Each path below is one point turned by a fixed rotation once a step. After each direction that follows a path, write how fast that rotation turns it, in deg/step (0 if it stays still).
Each turn is a multiple of 5 degrees from 10 to 175, or 0.
Each row of a path follows its step; steps can be skipped.
path 1
step 0: [47,153,39,1,67,-179,-113,-238,-132,143,383,-139,219,296,86,140,52,163,-98,-99,-56,97,35,-1,-251,-124,-318,-209,108,2,-82,-150,107,-46,-417,-242,-254,351,306,-45,444,232,39,106,-196,243,446,194,156,-218,-59,-144,-8,-309,-47,202,337]
step 1: [52,130,-274,-209,-157,464,123,0,52,-28,-158,179,-425,-105,227,79,251,-173,-6,128,102,229,-269,5,-66,205,-274,-224,-58,-195,-74,237,-490,-62,-168,-167,38,-19,147,249,63,21,-267,-235,-138,-54,-233,-178,489,-75,3,-41,-5,326,-251,122,215]
step 2: [261,45,-146,224,137,187,-290,224,165,-250,-318,-11,-73,-106,24,-625,-126,66,-110,146,404,-470,-67,8,111,264,-66,-57,152,179,-82,-20,107,-117,26,-45,-324,-38,-65,336,151,-60,186,424,189,-139,12,-200,29,-234,38,-128,27,-279,23,-201,-90]
step 3: [159,50,272,-108,267,-184,73,-56,-302,-36,275,-182,-59,-142,267,-308,135,300,100,159,-33,412,-74,-256,97,293,56,-81,-39,4,-221,43,64,128,366,494,-7,126,12,-154,165,-61,-212,171,15,-102,161,-174,-280,51,87,384,362,109,281,151,225]
step 4: [-134,-20,-83,206,240,355,273,106,41,23,131,-163,255,8,1,161,318,-21,124,-178,-82,-20,-133,112,146,-268,48,-64,275,-246,288,124,225,-150,-174,-123,15,114,308,-244,33,133,181,271,150,-17,255,91,88,-5,-100,-400,-131,390,420,126,531]
step 5: [139,147,276,-37,-247,266,-143,109,99,-255,-196,128,73,150,-111,81,457,-150,-43,34,104,109,332,-43,2,-54,-134,-50,97,131,99,-93,-216,8,-125,-93,-484,142,-35,55,-29,134,-179,-449,-47,-310,246,-168,340,-147,-475,452,-213,150,-10,63,-110]
step 6: [-21,-88,-76,207,-91,145,-197,-42,339,42,-6,51,-191,177,185,-214,-364,504,-29,-1,364,-161,157,-13,319,-134,-63,41,-214,-452,52,59,-288,179,0,-214,-113,194,17,-6,244,-244,157,174,46,-30,-292,-96,-285,-184,-57,339,32,-55,-350,-1,337]
step 7: [156,65,19,95,394,-212,-86,-100,315,-160,494,329,-63,-312,152,-198,-108,-38,-209,375,-52,542,-125,-132,214,-185,-300,-187,-2,196,107,-98,5,-195,-179,223,-23,19,7,-67,159,-64,-185,257,349,138,-128,66,193,294,-73,-28,139,-138,231,9,-73]
step 8: [204,115,-228,-123,-517,-39,115,20,-350,-229,229,-224,-98,-156,-162,270,261,-82,-305,-172,333,88,-292,-9,-29,-150,171,85,146,-109,-90,129,-31,43,-255,7,-59,58,82,46,325,214,-9,215,-132,91,421,-171,-14,32,-54,-228,191,-290,225,-66,467]
step 9: [188,-200,50,-159,194,120,158,21,16,143,-323,-103,-39,-178,128,-71,116,48,273,3,146,222,-293,194,-36,69,-260,-428,34,151,-13,-98,-212,-111,-11,-252,-317,94,11,251,420,-260,-77,-400,-294,-265,202,-30,-128,-389,-110,-227,-342,278,-68,131,-12]
step 10: [147,-19,50,-58,-90,181,-224,66,391,-102,-233,-61,5,47,205,-471,59,38,156,-76,233,-313,135,-16,2,275,115,-125,-280,-212,-213,-43,147,-468,-21,108,-60,345,74,-331,193,286,-201,194,202,155,-271,-360,295,-154,201,127,90,182,-59,-166,95]
step 11: [-13,399,268,215,357,215,43,-244,-264,41,151,284,-164,116,140,-157,84,41,-173,41,125,222,212,-281,183,431,-91,-61,207,251,364,46,49,-102,99,-75,-35,294,45,13,-115,-218,246,308,-49,171,115,-199,-112,59,32,131,294,-258,232,379,209]
Directions:
[4,71,-35,16,-45,-63,-62,-60,26,6,51,-52,-53,9,96,-89,74,5,-34,27,-4,4,15,21,-102,-60,13,39,-25,14,-89,-28,-4,11,110,13,68,80,26,-77,-46,-38,-74,-45,54,-34,62,-23,53,-29,-145,-78,-40,-17,-3,1,-80] | 155
[-17,42,-40,107,75,24,41,-17,28,40,-73,70,5,19,-9,9,-79,-70,-71,-17,21,8,-95,43,-11,-75,-48,4,77,0,-36,88,-45,-41,133,-69,-8,19,-45,-28,-13,-63,26,-59,13,14,-24,-61,-119,60,-1,-70,4,79,-14,62,77] | 145
[14,-44,72,39,-66,-77,-2,-1,-14,-40,28,26,36,87,-26,11,17,-159,-50,-72,-59,-66,20,-29,-26,8,48,-29,40,113,0,-42,-17,-17,87,14,-70,-17,36,53,103,38,-73,111,89,8,-55,-5,2,-27,-62,19,46,18,-76,-19,41] | 135
[-85,100,-21,-3,-1,-87,93,105,12,-134,-25,-5,112,4,-7,39,-5,-20,29,2,16,72,-26,22,-11,32,-37,67,-116,14,7,59,16,-23,-16,95,7,-2,-7,-17,11,-146,21,55,48,40,70,35,-6,-71,-19,-19,32,-34,-35,50,25] | 85
[38,-23,63,-27,19,-94,14,35,-64,38,42,-25,38,-14,-68,-48,50,-62,23,-9,14,-72,-40,-59,82,-75,12,-88,-56,-24,14,40,24,47,-23,43,22,-63,72,-50,41,15,-12,-110,-14,-38,165,44,-70,90,-16,-105,24,36,14,-32,44] | 80
[-107,8,-45,-27,-16,91,45,33,76,84,13,-16,6,-77,-10,-89,26,-12,58,17,-75,67,-31,-84,-26,-50,32,-62,0,-7,31,-6,-44,-116,-50,-17,-30,-39,-27,-4,-77,-10,-70,44,107,-9,-41,87,-37,-25,-10,-65,4,51,-49,-129,23] | 130
path 2
step 0: [136,-180,-52,85,11,-217,-25,-338,158,-173,-270,-191,-154,-381,-135,-288,-35,251,-8,148,-224,21,-35,182,-99,-112,41,273,141,134,-7,-94,-344,-162,-36,-259,-275,-53,-158,219,-180,-178,-114,-101,-253,-210,291,-179,-38,-205,-25,-49,110,278,-278,-204,357]
step 1: [26,359,-36,70,-209,-240,-228,-29,-59,182,390,-276,53,-209,241,-97,-157,23,122,-209,509,-54,69,79,-74,-8,-19,203,-62,-321,182,-3,-216,-4,259,-79,-268,-279,260,-135,11,76,-290,83,140,227,253,-20,297,-27,10,-136,-242,222,-66,-35,-10]
step 2: [21,255,79,-114,-11,131,324,98,47,-290,75,-107,-156,32,-35,88,163,-118,33,19,272,192,294,109,-29,218,498,25,-67,34,-5,-2,176,227,276,297,15,-466,-74,-35,270,-335,122,-210,-10,240,-148,-96,47,20,87,-290,437,-108,-72,-82,-134]
step 3: [93,-18,-107,-115,30,-154,122,-160,205,-297,63,153,-278,-110,-113,229,-195,95,12,194,210,2,-51,-320,-352,205,30,-48,-93,84,36,237,-82,-2,-116,-334,173,146,-488,-53,-84,-259,389,-57,102,-77,203,-198,-140,-391,364,13,-83,-39,125,195,143]
step 4: [-273,209,-467,335,-1,-89,-190,36,17,231,-28,194,-7,9,388,176,12,192,-121,-231,-158,-371,263,95,-79,71,-68,14,-125,-44,428,98,-206,31,-1,-173,-12,54,-42,326,-236,-106,-123,-117,1,102,26,206,-110,-141,144,-209,-239,-267,161,-209,-249]
step 5: [-144,-78,-99,-343,44,88,-145,226,1,-227,123,-23,180,-71,183,-86,33,348,-25,-158,-42,-15,104,343,86,-174,-287,212,-2,148,-186,158,208,415,-139,147,-131,-107,4,135,420,-405,-244,-139,-7,-113,-22,-247,-81,206,187,185,18,-267,-274,-115,-200]
step 6: [35,63,80,-42,-206,-40,240,-257,12,6,-117,-281,190,-211,-107,421,118,-150,215,344,253,-6,-67,-105,6,-333,-304,13,284,-41,36,30,160,114,0,127,-179,124,-200,-172,124,-71,-31,83,-211,-270,-221,-67,-146,-33,552,-14,-267,290,218,-88,-38]
step 7: [-19,207,111,-35,-225,39,194,-140,125,292,-167,-238,-386,219,-50,365,-292,-155,-188,-204,-132,-210,-360,-95,-55,-156,125,68,198,-51,205,53,86,-81,103,-41,161,248,23,159,-117,116,-323,-208,-369,260,-9,-236,193,-106,-107,-172,20,-259,-116,-249,-147]
step 8: [298,46,167,106,-337,-239,78,84,-37,-84,259,-243,53,-259,67,-351,52,93,-59,-110,102,-38,-133,-167,-98,-166,-61,303,-5,447,115,34,-50,116,-15,8,311,-124,31,240,-180,-375,-118,13,-70,-37,-51,64,-317,54,-447,213,125,-382,-142,106,152]
step 9: [498,183,50,160,-8,-68,48,245,-348,20,-4,92,27,-79,260,131,193,266,-82,213,485,-159,34,-56,-48,-124,-108,-135,-150,-42,-11,-296,-50,-472,26,55,-78,-72,-127,-47,-85,-94,-137,-44,196,-253,-328,-174,72,17,147,-71,-58,205,-224,300,-267]
step 10: [263,-332,45,11,181,88,-43,259,-126,6,-115,-163,-333,45,-183,-39,-304,-160,105,-40,-366,-112,197,101,61,-287,301,-253,-104,-105,378,28,-99,-90,-136,-78,-36,-284,-55,-30,-138,-301,-8,-102,-165,260,-100,-257,196,-28,432,41,232,214,-120,-240,-95]
step 11: [-67,-126,32,-15,59,-69,20,-368,-135,-137,468,58,15,-215,15,153,-373,-360,113,-157,-2,-3,-210,448,59,-57,259,198,-205,-35,146,-57,-304,174,174,-175,50,-118,-182,33,-44,-131,-71,21,103,-15,-53,-91,-143,-51,23,442,-353,-178,126,205,306]
Directions:
[-86,47,-54,3,4,-58,-22,99,-2,7,16,-25,159,-9,122,-20,90,35,4,-22,23,27,0,9,-5,73,-90,56,1,73,-29,-39,13,-46,42,-16,14,-5,3,-16,-108,-51,-10,27,17,84,-9,-100,64,89,-28,54,14,61,-62,-54,37] | 95
[-25,15,32,84,-24,-10,28,11,-44,33,127,64,71,-113,4,18,-92,-20,-38,36,74,3,47,-44,-60,-70,-63,-40,40,-56,14,13,17,-24,-27,-51,-4,3,-12,-61,39,-35,-12,92,-36,90,58,56,-111,45,-21,66,-13,44,128,21,49] | 145
[-56,-110,48,38,-100,-4,-4,-28,-99,-63,-57,-28,19,-35,-15,-71,-76,37,27,-79,71,4,-4,84,-130,-31,59,-96,-99,41,16,-79,24,-69,41,0,-32,-32,47,-66,-71,52,1,0,-56,-42,-38,-42,36,-19,-18,-20,40,-18,3,24,45] | 35
[-13,34,-12,-70,24,-5,91,21,-102,64,-12,-88,-53,96,-7,-48,-21,43,-56,-39,30,-121,-1,-78,-8,-36,-48,10,103,17,29,-18,17,39,-61,-10,-95,0,-26,10,-32,63,59,-34,-42,-70,-111,-43,-55,94,-69,79,-12,-6,31,-9,38] | 35
[-48,160,25,36,12,59,17,-14,31,114,-46,110,-61,54,37,16,2,-41,38,-49,50,-43,26,-10,26,0,-93,-127,-24,-2,36,-36,-68,-8,63,8,6,-52,81,7,-44,45,-30,69,-62,-10,5,-31,11,49,60,-96,-36,15,-25,70,-57] | 135
path 3
step 0: [-72,-97,-22,207,-70,-105,20,-301,-219,-22,542,23,53,-300,-276,38,14,174,722,-48,-80,-1,-84,255,11,147,-177,6,-267,-31,51,228,164,-73,-111,-312,183,-64,-119,141,279,-398,128,-56,-43,17,140,-66,-6,-315,-11,195,-229,-441,-64,222,-337]
step 1: [-508,-334,240,-71,43,-95,-145,96,159,-351,12,471,218,-153,-50,10,458,-99,-106,-98,-167,-181,-24,195,-129,246,-65,104,337,14,294,-46,-60,-337,112,112,-302,-83,-56,11,-63,-7,126,394,-23,57,-3,50,10,-497,-193,-341,47,-9,363,-121,-5]
step 2: [116,136,247,-280,-331,81,-155,312,-364,34,155,-64,24,219,-273,137,524,141,-19,-50,157,192,-251,-14,61,-101,-142,-193,253,89,-295,-33,-597,219,-72,-146,120,38,-217,278,-424,-9,-148,297,160,162,149,221,-143,12,79,210,-199,-15,-13,-129,196]
step 3: [51,-293,12,54,-72,360,-344,101,350,75,47,-245,-119,-235,-187,343,202,61,27,486,175,-15,-13,-9,-225,-59,222,-192,72,-111,-170,158,145,247,-330,89,-60,-78,94,-103,408,-535,83,104,-188,225,-456,-20,-81,94,71,-168,-136,-11,-224,-2,365]
step 4: [-308,184,363,181,-330,69,-420,217,49,-133,-158,86,-147,-136,363,399,-122,-264,-71,-16,-214,266,-124,39,-41,112,-275,21,-99,-160,169,52,-96,-117,171,-4,-270,31,-125,-258,141,378,234,-86,-271,116,-139,-101,179,509,84,351,-19,336,138,165,64]
step 5: [476,0,-30,255,-56,-180,143,189,5,-73,118,261,-110,66,-138,14,-238,190,-65,-29,179,170,131,121,-34,208,-8,-484,-160,-54,-133,150,196,-38,124,-424,-91,339,-389,-292,47,333,-104,394,209,-149,-150,-90,-335,319,-86,104,-9,-442,-271,-71,-139]
step 6: [190,349,-90,120,131,219,210,-403,467,-342,127,-199,1,-178,298,129,-61,-16,-135,42,-75,9,-321,173,-391,16,-11,-36,251,37,239,399,221,-92,22,-159,11,-330,275,-211,-160,1,-262,199,-60,-427,15,247,131,-188,-220,-91,-295,-58,50,-248,46]
step 7: [153,215,375,184,-253,-395,-16,-43,124,87,-131,-12,0,78,99,-274,-54,301,-180,61,145,39,-136,-427,-149,67,38,41,-331,155,138,-157,-262,222,-405,216,-132,-423,-287,42,-427,234,-54,15,203,-114,-159,85,188,36,-20,-194,223,163,519,-42,-103]
step 8: [-78,-121,-28,251,-7,-60,372,134,242,225,375,-321,-254,159,-109,-20,85,129,507,-247,222,-392,88,87,-68,-312,163,-98,-48,305,106,-152,-70,238,-139,-365,-105,-45,-26,67,164,-155,-301,-295,19,305,-270,59,278,180,81,275,-104,-168,-54,-152,-334]
step 9: [-441,-239,-76,175,-92,-433,35,-475,138,-247,31,265,49,-60,-163,121,-232,-250,104,238,-182,-64,3,-56,-435,-235,273,316,86,6,248,24,-312,-98,247,266,150,-19,-76,-74,408,-2,170,-43,-124,252,2,65,-241,-107,-207,97,-347,-22,250,67,-148]
step 10: [28,-46,436,-87,-3,-264,-174,-75,-241,30,-224,421,-361,421,-191,-198,0,-37,-12,-166,370,82,-245,46,91,473,-300,-15,299,-138,80,-118,-252,184,396,-65,-31,113,126,427,199,128,-281,81,-21,146,116,84,-96,-81,-112,96,174,-156,77,-283,-21]
step 11: [-68,-27,-34,35,299,-63,10,-4,103,-25,47,-302,394,194,-192,-281,478,232,-248,32,244,9,121,-84,-200,-186,194,-94,376,-172,-243,104,71,413,-124,-77,-68,248,357,-255,198,14,-86,47,-51,-47,13,124,-295,-62,-125,248,-149,246,-355,-367,447]
Directions:
[-52,22,16,-56,-65,37,-78,-7,-21,-1,82,78,1,-64,-106,-30,134,-85,-4,107,27,61,74,-1,-21,-10,-84,-73,32,-59,-75,-16,-3,-31,20,-58,-1,77,19,-26,-37,-39,94,-20,-46,-26,23,-43,54,-18,73,-38,27,42,-33,-88,16] | 35
[-29,97,-4,-23,-52,4,43,149,-87,-69,5,48,116,-22,29,-51,-5,-77,4,77,16,1,-81,-68,-57,-72,70,70,57,24,27,47,43,-53,1,24,24,-19,-8,-83,-3,49,10,-49,-45,24,46,100,-28,1,-3,83,-9,71,62,26,-1] | 145
[-31,-93,24,-89,-10,64,-15,42,-42,33,-59,11,-47,32,-47,46,21,56,41,-14,-56,-9,-2,56,-53,20,23,-1,13,-103,-15,86,-55,71,68,132,-43,77,7,-53,31,-63,16,12,40,-88,-23,128,-21,57,-24,100,82,33,-12,-4,30] | 45
[-4,-76,58,27,-54,27,-85,12,-34,40,-115,72,-36,27,88,-64,41,-26,-16,12,21,-10,9,10,-28,30,-67,-10,27,37,-40,-43,-51,-102,-29,11,-41,-118,142,-19,54,82,36,21,113,-38,1,-37,31,8,-3,20,32,21,94,54,-72] | 125
[-6,6,-64,31,-9,15,-50,-19,29,-106,-3,93,18,-23,-12,75,-41,15,-54,-116,87,28,-49,-37,41,58,0,35,44,59,22,14,-31,77,65,71,9,7,-29,58,-44,-3,130,13,-22,-1,-22,-10,74,42,-23,-69,50,157,49,8,-84] | 130
[-16,61,-2,10,-14,61,86,19,-32,11,15,14,-50,5,-3,-73,14,-30,47,-85,0,-106,-69,39,-68,11,35,-28,138,-22,-69,90,90,22,-47,56,-57,54,14,-9,73,-3,-45,27,-24,40,-95,-145,40,-17,30,-98,45,-11,14,14,0] | 145
